The rows of Z fall into a few groups, which share some directions, and each row is roughly a mix of its group's hidden directions.
Z:
[[  5 -12 -29   6  -3  -3  11 -31  -9 -19  -4]
 [ -4  -1  12 -37  -3  27  15   6   0  -5  -7]
 [-31  -7   4   3  15   3  -3  -5  -1 -20  30]
 [ 14  23   5 -21 -19  11 -11 -13 -15  19  -9]
 [-10 -21  19  -2   6   1 -20  26  20  -3 -15]
 [ -7  -4  -4  14 -16  37  18  14 -14  -1  -3]
 [  6   0 -31   3   7 -19   8 -12  15 -18  21]
 [-27  -6   5  12   3  27  -4  -4 -19 -24  -2]
 [ 33   8  -8   6 -10 -20  19  -8   5   5 -20]
 [  8 -14 -15 -31  14 -21  -5   7  13   9  14]
 [  8  -5 -13  29  -8  21  16   3 -12 -12 -21]
 [-28  -6 -14 -28 -11 -12 -18  -2  -2   2 -15]
 [ 12   8  19  -3 -12  28   7 -10 -12  -2 -29]
 [ -7 -25  -3 -11  12   7  37  13   8   8   1]
 [-22  10   6  26   7 -15 -23  -7   5 -15  16]
 [ -8  -3 -22  34  -2   3 -14   1  -6 -19  18]
 [  5  -8   4  30   5  -4  19  -1  30 -17   8]
 [-22 -13   4  19  -7  12 -18  22  12 -20   6]
 [-23 -16 -13  -6   9  10  17  21  17  19   6]
 [-17 -13  -6   5  14  20 -29  -6 -11 -18  15]
 [ 18   5  -4  25  10  -7  36  -4   1 -11  -8]
 [ -5   1 -28  20  -9   0   3   9  12 -15  29]
 [-17 -11  22 -33  12   6  -2  15   6  13   4]
 [  3   6 -10  25  17  10  21   2  17 -12  25]
 [  3   7 -33  18 -21   1   6  13   4 -10  21]
 [ 18   3   3   4 -23  34  -3  12 -11  -3 -17]
 [  9  -9  -6 -25   9 -25   1   0  11  31   7]
 [  1   4 -11  35   6  15  15   2   4 -28   7]
 [ 14  14 -25 -13 -17  11 -16 -11 -24   5  -7]
 [ 12  11 -25 -15 -10 -29 -12  -5  -1   7 -18]
 [ 22   6  22   8  -6   4  24 -10  14   3 -25]
 [-37  -2  -8  -3   8 -12   7 -12 -11  26  -5]
 [-25 -18   6  13   8  22  14  20   1  -9  16]
 [ 19  26 -13   1 -30   4   3   3  -6  14 -15]
 [-12 -15 -16 -12  18 -11 -18   5  12  -2  30]
 [  8   2  17  19  -5  -2 -28   0 -13  26 -15]
 [ 27 -13  -3 -14   3 -25  16  16   1   5 -18]
 [  4  20  15  -4 -26  25 -22   7   1 -10   4]
 [ 17  27   9  -7   1 -24   5 -19   7  21  -3]
 [ 20   8  -1 -34  -6  -2  24  -7   9   6 -14]
 [ -2  19 -27  18   5 -15  22   0  18  -6  10]
 [ -7  18 -13 -31 -10 -20 -13 -16  -8  13  -1]
 [ 38 -17   2  17   7  -3  13  -9   9   6 -14]
 [ 13  18 -19 -19  -6 -25  14 -15  12  12   4]
 [-22  -6  22 -12   9  -7 -25  15  15 -12  12]
 [-23  -1 -10  -4   0  29 -16   1 -17 -18  15]
 [  5  33 -16 -11  -6 -23   9  -7   0  20   8]
 [-16  -3 -21  -9  15 -29   0  -9   2  -9  24]
 [ 17   4  16   7   1   8  16 -19  -9 -14 -33]
 [  2 -32   2 -12   5  34  -2  -8 -12   8  -3]
 [ 13 -13  28 -12  15  -4  -2 -12   2   4  31]
 [-13 -19   3   2   6  26 -22  17 -20 -13   1]
 [ 10  25   3  25 -21   9  17   3  -2  12 -17]
 [-22   1 -18  -1  -2 -25  -1 -17   2 -28  13]
 [  0  30 -15  -2 -17   1   6  -9  -7 -28  16]
 [-11 -22  12   5  15  31   3  -4 -19 -16  -3]
 [ 12 -33   6  13   5  18  13  14   4  12 -18]
 [-22 -16  16   1  -4   3 -25  14   1 -24 -14]
 [ -9 -31 -21  -8  12  -2  21  -8  14  10  10]
 [ 10   6  28  -7   3  -5  24 -12   3   4 -30]
 [-29 -28  -8   4  11  13   0  11  -5 -22   6]
 [ 20  20 -24 -15 -16 -17   1 -10   2  20   1]
 [-33  21   3  -5   1   9 -12  16   1 -13  21]
 [-18 -15  22   0   8  -8 -27   9  17  20   0]
 [ -8 -16  23  -1  30 -16  -8  -7  14  10  14]
 [ 10   6   5   9 -27  28  -2  18  -1  -2 -24]
 [ 24   1   6 -17  11  -7   1 -26  -8   1 -28]
 [  0  11  -8  -4  11 -20  12 -28 -17  17 -20]
 [ -4 -23  11   0  -9   7   8  25  -7  22 -25]
 [-26  -7  33   6  14   6  -1   2  16   3  15]
 [-27  -9  15  -8   8  20 -27  10  -9   8  11]
 [-19  11  18  13   0   9 -21  -3   3 -20  27]
 [-16 -19   9  13  22   4   8   1  16 -27  14]
 [ -1  12  14 -18  -3 -10  39  -4  15   1 -11]
 [-19  -7   6  25  -7   6 -19  27  -1  10  17]
 [  9 -18   3 -30   4   8 -18   2  -6  25  17]
 [ 25  18 -14  -2 -17 -20  20  -7  -4   9 -17]
 [ 16  10 -17 -14  12 -15   1 -28 -23   0   9]
 [  9 -19 -17  19   5  -9 -30   7  -7 -18 -12]
 [ 39   1  -3   3   4  12  25  -1  -6  -7  14]
 [ -8  12  25   2   1  24 -22   6 -11 -20  14]
 [ 11  19  17  20 -22  12  -4  14  16 -14 -12]
 [  7  11 -15  -2 -17  15  -8 -21 -28 -10 -18]
 [-21 -39   0 -21  -3   2  -5 -10 -11  -3  -3]
 [  1 -23 -19  26   0   6  18  -8  -1 -23 -12]
 [-17 -23   0  22  10   1 -31  10  -1 -12   5]
 [ 33  14 -12  -3 -19   2   5   1  -7  -2 -27]
 [-28  -7   2 -21  19   7 -21  -4   1   0  22]
 [ -1  -5  -6 -15  15   1  12  13  24  33  11]
 [-20  -2  19 -12  13  -7  -8   3   8  -7  36]
 [ -4  25  -6   0 -14   3 -14 -19 -21 -12 -25]
 [-19  27  11 -14  -7  16  -8   9 -20   7  18]
 [ -9  21   7  22  -5  22   3   6 -17 -23  14]
 [ -8 -10   7   4  -6  -3 -27  22  21   6  26]
 [ 19 -15  -2  -9   1  23  17 -12 -16  28   1]
 [-20  13 -12  12 -19  29  -1   4 -14 -15  12]
 [-10  -6 -23  29   3  -4 -17   3  -6 -17  21]
 [ -7  17   7  28 -16  12  -2   8   0  18  26]
 [ 34  13   1  26 -13  10   9   4  -5  10 -12]
 [  9  -4 -41  -6  -4  -7  18  -4 -21   1  -5]
 [-18  15  12 -23   9  -3 -25   4  12  -1  23]
 [-19   8  23  -3  10   0 -17   9   7 -18  29]
 [  3  30   3  -1 -24   0   2 -11 -17  21 -17]
 [ 21  15  -4  28  -8  10   5 -13 -17 -22  -8]
 [  8  29  21 -13 -13  -8 -13   4 -19  18  -2]
 [  2 -12   3 -20  28 -25  16 -13   7 -13  -5]]
One row of each group comes first, with its name. Which group is each row after those in?
[-10 -23  -4 -28   9 -21 -13 -10  18   7   2] => <73>
[-14 -19  -1 -13  20   7 -35   2  -8   1  15] => <45>
[ 20   2   9  -1 -22  23  -1  17   5   2 -28] => <3>

[  6 -14  28 -12  -4   7 -13  19  -5  23 -18] => <73>
[ -4 -12  15 -41  16   1  -2   5  10  12   0] => <45>
[ -4   0 -18 -10  22 -25   3 -24   9 -13  16] => <45>
[-20 -17  30   7  24  -7 -17   5   3   8   3] => <45>
[ 10 -10 -25 -20  -6 -16   2 -25  -2  14 -17] => <73>
[-15 -14   2   8  23   3  10 -10  13 -32  15] => <45>
[ -4 -19  24   6   7 -12  -9  30   5  21  -4] => <45>
[ -8 -21  -8 -18  29 -21  16 -10   3   1   8] => <3>
[  3  -6 -29  24  -5  10  -9   1   3 -22  22] => <45>
[ 32  13 -13   9 -16  -3  11 -14  -9  -2 -23] => <45>
[ 24   5   8  25  -2   4  17   6   8 -18 -23] => <3>
